One turn moves each row of this set onto another row. After a few examples, where does it send each row asked below?
Suf: [ 21.5 -12.3  -1.2  -6.8  -0.6 -26.0  -8.8 -21.6  -0.6 -12.7  -9.7   3.4
   2.0 -11.2  -3.5   1.5   6.4   1.0  19.9   0.9   9.7 -20.7  11.4   3.4
   0.0 -12.1  19.0   1.6  10.8   4.9   1.1  27.9]
Nup: [  0.3 -27.6  -9.0  18.2   0.7 -15.4  -7.8 -10.7   6.3  17.7   5.0 -12.4
   1.5  -5.3  -0.8   7.1 -20.0  15.4   8.8  -3.1   6.3 -30.4   7.7  -7.3
  -0.4 -28.6   2.1  -9.2  11.9  15.9   0.5   2.9]
pep: [ 12.9  21.4  -8.3  -7.6 -16.9   1.8 -10.4 -18.3  -1.1   2.0  -0.8   0.0
 -10.8   0.2   0.6 -10.2 -16.0  14.3  -4.4 -13.1  -1.7 -13.1 -21.5  12.1
 -10.1  -3.3 -10.3 -12.0  -9.1  28.5   8.1   0.6]
Tor: [ 30.1  -3.6  16.2   8.0  13.4  -1.2  -7.1  14.0  -6.2  -4.2   3.1  -2.9
  12.7   6.1   2.8 -10.2   1.3   6.8   3.0  -7.9 -12.9  -6.9  12.4   8.9
  -2.1 -21.0  17.5 -12.3 -16.3  22.1  14.9  21.6]
vanu: [ 13.3  -7.1   1.6   4.6 -17.1 -18.2   2.3  -9.9 -18.4  -7.1  19.9  10.2
  -8.5  20.1   4.9 -15.8   3.1  11.7  -3.3   3.2  -3.4 -14.1  29.7  -8.1
   6.4  12.0   4.8  -8.4  -1.9   5.2   2.8  20.2]
nodab: [ 13.1 -13.0  -9.2  25.7 -25.4  -0.7  16.0   0.3  -1.1  -0.8  -7.7   9.5
   1.0  -2.7   2.1 -16.8  -5.9   2.8   5.0   3.5 -10.7   1.2  13.5 -17.8
   6.6 -14.9  -0.3 -14.0 -21.7   4.4   7.8   4.8]
vere: [  4.7 -15.3   8.8  -5.8   1.7  -2.6 -22.3  -4.6  27.5 -16.3 -24.7  20.1
 -11.2  15.1   5.7 -19.1  -7.0  13.7   5.3   1.3   4.8 -11.2  -5.6   7.2
   8.7 -11.9  12.2  -1.0   0.8  23.4   7.5   6.5]
Mova: [  8.2 -22.0  27.6   5.3  -2.8   7.1  -5.7  -8.5  -6.2  -0.5  -1.5  -2.7
   0.2   0.0  -7.8  -5.7  10.4   9.8   2.0 -16.1  12.7   6.1  19.9   6.1
 -17.8 -31.8  12.4  -6.5  -4.5  21.2 -10.5   2.0]
Nodu: [  8.2  -6.2   4.0   7.1 -24.1 -22.8  -5.4 -10.7 -19.5 -10.9   3.3   2.6
 -23.6  10.6   9.1  -5.1  -6.3  20.8   1.5 -11.1  -4.0 -19.2  16.8 -11.7
  14.9  11.2  13.2  -2.2  -5.7   0.3   4.6  11.0]
dal: [ 15.7 -19.5  -6.9  16.4  -1.0 -21.6  -2.8 -15.6  10.4  16.4   5.4 -16.4
   5.1   7.2   0.6  11.9 -15.0  33.0   0.0  -5.6   9.4 -12.2   7.5 -14.9
  -7.5 -20.1  -5.4  -7.5   4.7  10.5  -1.4   3.8]
Ped: [ 15.4  -3.2  -5.5  27.1 -10.5  -9.3  -9.0 -14.7   8.6 -12.5   0.7   3.4
  -8.4  -6.8  -0.1   9.3  -7.7 -11.2  11.9 -18.6  23.7  -0.8  12.1  21.1
  -3.1  -1.2  -4.6 -25.5 -19.8  13.7  -2.2   9.3]
buzot: [  5.6  -5.0   4.5   3.4 -16.7  16.8 -20.3 -20.4  -2.7  11.1  13.4   9.5
   1.0  14.1   2.5  -7.1   6.1   6.4 -12.2 -11.4  15.6  -5.2   9.5  22.7
  12.3  10.1   6.9  -5.2   3.6   6.9  -5.1  -5.0]
fef: [ -1.9 -13.5   2.8  -4.9  -5.9  -3.5 -16.3   3.1  16.1  -7.0  -7.8   7.2
  -9.3  15.4  12.3  12.0  -9.5  -0.9  -3.2  15.0 -14.8 -13.0  11.1  10.6
  25.2 -16.4  -7.4 -24.3  -1.6  16.6  -3.3  -6.4]
rino: [ 14.1 -11.2   9.0   5.8  -4.1  -2.2   9.9   2.4  12.6  -4.1  15.7   2.7
   8.8  20.0  -1.7 -10.0   9.9 -10.2  11.3   1.9  11.5  -8.1  21.2  21.2
  -7.7 -16.6   6.0   3.4   6.0  24.3   3.3  28.3]
votun: [ -4.3  -2.9  -5.6  22.0 -21.5   8.0   6.1 -18.3  16.6 -18.6  -6.4   9.7
  -8.7  13.5  11.6  14.0  12.2  10.4   1.6  -0.1   8.5  -0.2   5.5   3.9
  -5.4  -9.9   9.1 -16.2 -13.6  -6.4  -1.5  21.3]
sesi: [ 11.9  17.5   3.9  -6.4 -16.6   5.4   1.4 -15.3   1.7  11.5  -0.2  -4.2
 -17.8  -5.2   0.8 -17.2 -25.1  11.0 -14.0  -4.9   4.6  -6.5 -10.1   5.4
   3.1 -10.4  -3.9   0.1   2.6  28.1   6.1  10.5]
Puti: [ 21.2  -1.0  -3.9 -19.1 -15.8 -21.6 -14.0 -17.5  21.0  -6.1 -15.5 -12.3
  -8.1  15.2  12.6  -8.1  -7.5  -1.1  -1.6  -9.2  10.2 -14.3   5.6   0.3
  -1.6  -5.4  11.2 -26.1  -9.5  30.5   0.1  24.0]
gigon: [ -8.2 -27.4  -5.5  18.5   2.2 -10.1  -9.8 -13.5   1.9  14.8   4.9  -7.1
  -2.4  -9.7  -2.1   2.2 -22.9  14.4  11.2  -1.0   5.2 -32.0   5.4  -9.4
  -3.7 -28.0  -0.7 -17.1   2.4  19.0   2.7   5.2]
gotub: [ 10.5  -7.3  -5.3  15.4  10.5  15.9 -14.4   3.7 -11.0   7.9  -6.7  -4.9
 -17.4  14.6   4.7   5.2  -5.0  21.1   0.9 -24.0   6.9 -20.4  18.9   9.5
   7.1 -18.3  -0.4  -8.7   4.4  24.2 -19.0  -3.2]
tavid: [ -1.7  -0.6 -12.2  -3.8  -9.0   7.5  -5.1   3.8  12.1  -2.9  11.8  10.6
   0.7   0.6  -6.5   9.1 -11.5  21.1  14.0   7.9  -4.4   0.0  -3.4 -14.7
 -14.0 -22.0  10.3  -9.9 -10.9  13.9  19.0 -10.5]
pobun: [  4.2  -0.8  11.3  24.6   2.8   4.6 -14.7 -18.2 -10.4  13.1  -2.7   5.4
 -12.3  30.7   2.3  11.7  -7.8 -13.7  10.2   0.2   3.3  -7.3  18.7  -1.7
  -1.9 -12.9  17.1  -5.3   0.4  14.0 -14.7  -4.6]
mopu: [ 14.3 -13.6   0.6   3.8 -14.3 -20.3   9.3 -10.3 -16.6 -11.0  20.8   5.9
  -7.9  20.0  12.4 -19.1   4.6   6.3  -1.2   8.0  -1.2 -17.9  25.6  -3.5
   1.7   4.9  -0.6 -10.8   2.8   7.6  -0.4  21.1]
mido: [  6.2  -2.7  -4.3  11.6  -6.8  -4.5 -21.9 -13.2   5.6 -11.1  -4.2  27.0
   8.8  18.8 -12.2  12.9   6.7   8.8  -0.4 -14.6   1.1  -6.7  -4.8  11.7
 -10.5   3.8  -6.4 -17.8 -23.7  13.9 -13.0   2.4]
geve: [ 12.3  -3.2  -8.6   5.2  -1.5  -3.0  12.8 -10.1  10.4   5.5  -7.2  12.5
 -13.4  13.8   7.2  -4.2   0.6  -1.0  -1.1  14.5 -11.0 -10.3  10.3   9.5
  -7.7  -8.2  10.7   7.0 -38.0   5.9  11.8  -2.4]
Kopi: [ 33.5  -7.7  12.4   2.2 -13.2  -7.8 -18.5  -2.4  23.7  -0.8 -14.3  -0.6
  -7.4   7.8  -5.8   1.2 -11.3 -10.6   0.7  -3.1  12.6 -35.5   2.2   4.6
 -23.3  -7.0  16.5  -6.2  -7.3  13.2  -2.9   3.1]
miv: [ 14.5  19.0  -5.8   0.8 -17.7  -1.6 -10.2 -18.7  -1.6  -0.8   1.4   4.3
  -6.5   9.2  -1.3 -12.5  -9.6  18.7  -4.6 -16.4  -3.9 -20.4 -22.6  16.5
  -8.9  -1.8  -5.6 -17.9  -9.3  32.2   5.2   1.1]
vube: [-18.3 -21.6   4.6  -0.2  -1.6   0.3 -24.1   5.3   2.9   0.1  -9.5   0.1
 -13.8  -5.2   6.9  -6.1  -7.7  -8.6  17.4   7.4  -9.7 -14.8  -6.3   8.5
  -3.2 -20.6  15.2 -15.4  -9.5   2.9   7.1   4.5]

Nup moves to pep
Tor moves to fef
Puti moves to nodab
Where do these go?
mido moves to rino
tavid moves to buzot
mopu moves to gigon
votun moves to Mova
sesi moves to Nodu
pobun moves to Kopi

